M = [3 1 5 8 3 4 5 3 4 6 4]
M[0] => 3
M[9] => 6
M[6] => 5
M[3] => 8

grid =
[[-22.4, 8.1, 1.0, -14.6, -5.7, 25.9, -6.8, -78.8, 11.2],
 [5.0, -2.7, -15.9, 37.2, -32.2, -21.3, 22.2, 18.6, 54.2],
 [6.1, -8.1, -22.8, 28.8, -21.9, -29.8, 19.3, 1.4, 60.3]]
grid[-3,-9] -> -22.4
grid[1,-7] -> -15.9
grid[-2,-1] -> 54.2
grid[1,4] -> -32.2
grid[-3] -> [-22.4, 8.1, 1.0, -14.6, -5.7, 25.9, -6.8, -78.8, 11.2]
grid[:, 1] -> [8.1, -2.7, -8.1]
grid[1,5] -> -21.3
grid[2,3] -> 28.8
grid[-1,-7] -> -22.8
grid[2,-2] -> 1.4
grid[-1] -> [6.1, -8.1, -22.8, 28.8, -21.9, -29.8, 19.3, 1.4, 60.3]
grid[-3,2] -> 1.0
grid[-2,-3] -> 22.2
grid[-2] -> [5.0, -2.7, -15.9, 37.2, -32.2, -21.3, 22.2, 18.6, 54.2]
grid[2,-5] -> -21.9
grid[:, -6] -> [-14.6, 37.2, 28.8]
grid[-3,-3] -> -6.8
grid[-3,4] -> -5.7
grid[:, -5] -> [-5.7, -32.2, -21.9]
grid[2,1] -> -8.1
grid[0,7] -> -78.8

arr =
[[ 181.248    5.439  -56.233  142.319  -55.696  -84.076  120.921  -12.701
  -114.272  -96.895   46.268  -49.823  -89.282]
 [ -39.226   -3.405  149.827  -14.398 -146.102    0.186   -4.230   98.220
  -109.097 -208.418  108.773   41.471  -40.499]
 [  85.056 -156.705  -87.030  153.645   57.442   26.360  -82.640  -26.198
   121.661  106.108  -97.083  -59.302  -41.644]
 [ -97.007  169.423 -141.371 -101.837   -0.955 -134.030  154.706 -117.781
    50.435  -98.356   28.676  -32.750  -38.739]
 [ -70.945  138.763   57.051 -116.081  -73.173  -15.901  106.951   52.728
   -24.900 -211.986  104.668   59.655   -2.283]
 [-195.277   69.780  -25.582 -158.497   23.540   -2.852    4.795    0.699
   208.155  -35.346    4.761    0.725   73.456]
 [ -19.653  -12.646 -145.376    2.919   85.672   98.730 -104.071 -153.318
   107.303   70.516 -169.957   90.354  -77.845]
 [ -69.632  189.680  -37.991 -175.621   18.521  -17.607  154.286  -56.796
     1.458 -117.960   12.034   82.680   -8.231]
 [  59.203   -9.893   69.298   80.043  -71.970  114.879  -25.133   49.118
    12.808 -172.509   21.838  147.676  -94.309]
 [-182.290  -72.672   52.331   23.603 -215.468  -27.929 -123.270   27.177
    -3.784 -153.979   82.908  -36.482  -71.325]
 [ -45.071   12.951   26.923   44.096  -63.602  145.715  -88.813  -34.115
    88.670 -162.366  -23.810  184.938 -117.797]
 [ 186.835  -99.002  -46.274  139.386  110.717  -32.644   62.209   47.716
    92.922   72.761  -50.379 -103.147   26.538]
 [ 180.347  -33.534   63.722   68.295   20.580  -54.678  120.029  129.540
   -97.005  -56.065   72.237  -76.552   17.585]
 [ 103.040  -16.490  167.561   12.825  -12.512   66.267   50.067  177.876
    -6.780 -109.132   67.369   41.373   35.878]
 [ 139.481  -14.722  121.216   36.341  -19.745  126.720  -17.401   77.897
  -114.040  -98.969    5.144  141.829  -47.047]]
arr[0, 0] => 181.248
arr[-15, 8] => -114.272
arr[5, 10] => 4.761
arr[12] => [180.347, -33.534, 63.722, 68.295, 20.580, -54.678, 120.029, 129.540, -97.005, -56.065, 72.237, -76.552, 17.585]
arr[-6, -13] => -182.290
arr[7, 12] => -8.231
arr[11, 8] => 92.922
arr[7, -6] => -56.796
arr[10, 9] => -162.366
arr[0, -11] => -56.233
arr[:, -6] => [-12.701, 98.220, -26.198, -117.781, 52.728, 0.699, -153.318, -56.796, 49.118, 27.177, -34.115, 47.716, 129.540, 177.876, 77.897]
arr[9] => [-182.290, -72.672, 52.331, 23.603, -215.468, -27.929, -123.270, 27.177, -3.784, -153.979, 82.908, -36.482, -71.325]
arr[-15, -6] => -12.701
arr[9, -9] => -215.468
arr[0, -2] => -49.823
arr[0] => [181.248, 5.439, -56.233, 142.319, -55.696, -84.076, 120.921, -12.701, -114.272, -96.895, 46.268, -49.823, -89.282]
arr[7, 6] => 154.286
arr[-10, -1] => 73.456
arr[-3, 5] => -54.678
arr[13, 1] => -16.490
arr[:, -13] => [181.248, -39.226, 85.056, -97.007, -70.945, -195.277, -19.653, -69.632, 59.203, -182.290, -45.071, 186.835, 180.347, 103.040, 139.481]
arr[-15, -7] => 120.921
arr[-14, -1] => -40.499
arr[-9, -9] => 85.672
arr[-9, 6] => -104.071
arr[0, 5] => -84.076
arr[-7, 0] => 59.203
arr[-11, 7] => 52.728
arr[11, -4] => 72.761
arr[-11, 2] => 57.051
arr[-12, -3] => 28.676
arr[7, 3] => -175.621
arr[9, -1] => -71.325
arr[-14, -5] => -109.097
arr[-1, 3] => 36.341
arr[-2, 11] => 41.373

m =
[[  48.484   44.382   91.947    8.420    4.835  -51.767   -1.310  129.689
  -120.937  103.437]
 [ 117.849  191.680   -1.096    6.777    1.996   78.460  -25.752  158.834
   201.075   84.412]
 [   9.352  -80.054  113.248  -48.310  111.347   51.149   77.285   75.736
  -128.589   19.812]
 [ 122.957    5.086  145.248   58.274   47.026   90.544   36.566   32.021
   176.547   94.699]
 [ -91.867 -182.865    4.195   95.310  156.477  -44.176    7.238   20.824
  -124.668   38.196]
 [   6.242   78.555   73.204   64.553   94.128  -11.702   82.730  122.326
   268.812   48.832]
 [ 257.465   15.336   75.624  -14.603   87.078   70.806   96.719   56.448
   138.937  178.167]
 [ 113.407  152.969   26.476   39.702   48.728   -2.474   14.901  145.353
   115.147  192.758]]
Indices start at 0.
row 0 col 0 = 48.484
row 1 col 3 = 6.777
row 7 col 8 = 115.147
row 2 col 7 = 75.736
row 7 col 2 = 26.476
row 7 col 4 = 48.728
row 6 col 0 = 257.465
row 3 col 8 = 176.547
row 2 col 2 = 113.248
row 2 col 4 = 111.347
row 5 col 2 = 73.204
row 1 col 6 = -25.752
row 0 col 7 = 129.689
row 5 col 6 = 82.730
row 4 col 7 = 20.824
row 2 col 6 = 77.285
row 4 col 5 = -44.176
row 7 col 3 = 39.702
row 6 col 3 = -14.603
row 6 col 9 = 178.167
row 2 col 8 = -128.589
row 7 col 9 = 192.758
row 2 col 5 = 51.149
row 1 col 0 = 117.849
row 1 col 1 = 191.680
row 5 col 0 = 6.242
row 0 col 4 = 4.835
row 7 col 5 = -2.474
row 3 col 2 = 145.248
row 5 col 7 = 122.326
row 2 col 3 = -48.310
row 2 col 9 = 19.812
row 0 col 9 = 103.437
row 3 col 6 = 36.566

x =
[[ 0.36 -0.06 -1.54 -1.10  1.57  2.57 -0.21  0.15 -2.54  2.58 -2.96  1.46
  -2.04]
 [-2.78  0.68 -2.14  0.15  0.51 -0.26  0.78 -1.75 -1.25 -0.09  0.10  0.99
  -0.31]
 [ 0.39  1.01  0.74 -1.71 -2.49 -1.41 -0.62 -2.92  1.65  1.32 -0.25 -1.67
  -0.95]
 [-0.71  0.51 -1.33  0.55  1.04 -1.72 -3.05  0.15 -0.40  0.31  0.59  0.45
  -1.47]
 [-2.43  0.41 -0.78  0.67  1.33 -0.58 -0.88 -2.77  0.10 -2.05 -2.62  1.41
  -1.34]
 [ 2.64 -1.64 -3.01 -0.79  1.32 -0.20  1.28  1.40  0.76  2.11  2.16 -2.11
  -0.62]
 [ 2.20 -2.21 -0.12  1.56 -1.53 -0.33  0.56 -2.18 -1.48 -1.29  2.22  0.84
   2.64]
 [ 2.57  0.76 -0.77  2.59 -2.98 -1.83 -0.79 -1.87  1.89  1.49  0.10 -1.61
   0.50]
 [ 2.08 -0.75  2.11 -2.19 -1.06  2.09  2.35 -2.30  0.22  1.59 -0.53  0.08
   1.12]
 [ 1.80 -0.16  0.82  1.81  0.36 -0.76 -1.51 -3.05  2.21  0.89  1.68  2.54
  -1.22]
 [ 2.26 -1.90  1.46  1.62  1.21 -1.20  1.76 -3.02 -2.57 -0.25  0.04 -0.02
   1.52]
 [-2.59 -0.15 -1.34 -1.58  0.10 -2.99  1.67  1.08 -0.61  0.33 -0.37  1.73
   0.69]
 [ 1.32  1.83 -0.39 -2.07 -0.15 -1.96  1.75 -1.38 -1.49 -0.92 -1.30  2.34
  -0.23]]
Rows and columns are counted from 0.
row 0 col 0: 0.36
row 7 col 5: -1.83
row 5 col 1: -1.64
row 8 col 8: 0.22
row 7 col 0: 2.57
row 0 col 2: -1.54
row 2 col 2: 0.74
row 5 col 10: 2.16
row 8 col 2: 2.11
row 8 col 12: 1.12
row 10 col 7: -3.02
row 4 col 0: -2.43
row 7 col 2: -0.77
row 7 col 3: 2.59
row 9 col 11: 2.54
row 5 col 8: 0.76
row 10 col 3: 1.62
row 1 col 7: -1.75
row 9 col 1: -0.16
row 10 col 9: -0.25
row 9 col 6: -1.51
row 3 col 8: -0.40
row 6 col 1: -2.21
row 1 col 10: 0.10
row 10 col 11: -0.02
row 9 col 0: 1.80
row 0 col 3: -1.10
row 2 col 0: 0.39
row 4 col 10: -2.62
row 3 col 10: 0.59
row 1 col 11: 0.99
row 2 col 3: -1.71
row 11 col 10: -0.37
row 4 col 5: -0.58
row 6 col 12: 2.64
row 3 col 2: -1.33
row 0 col 11: 1.46
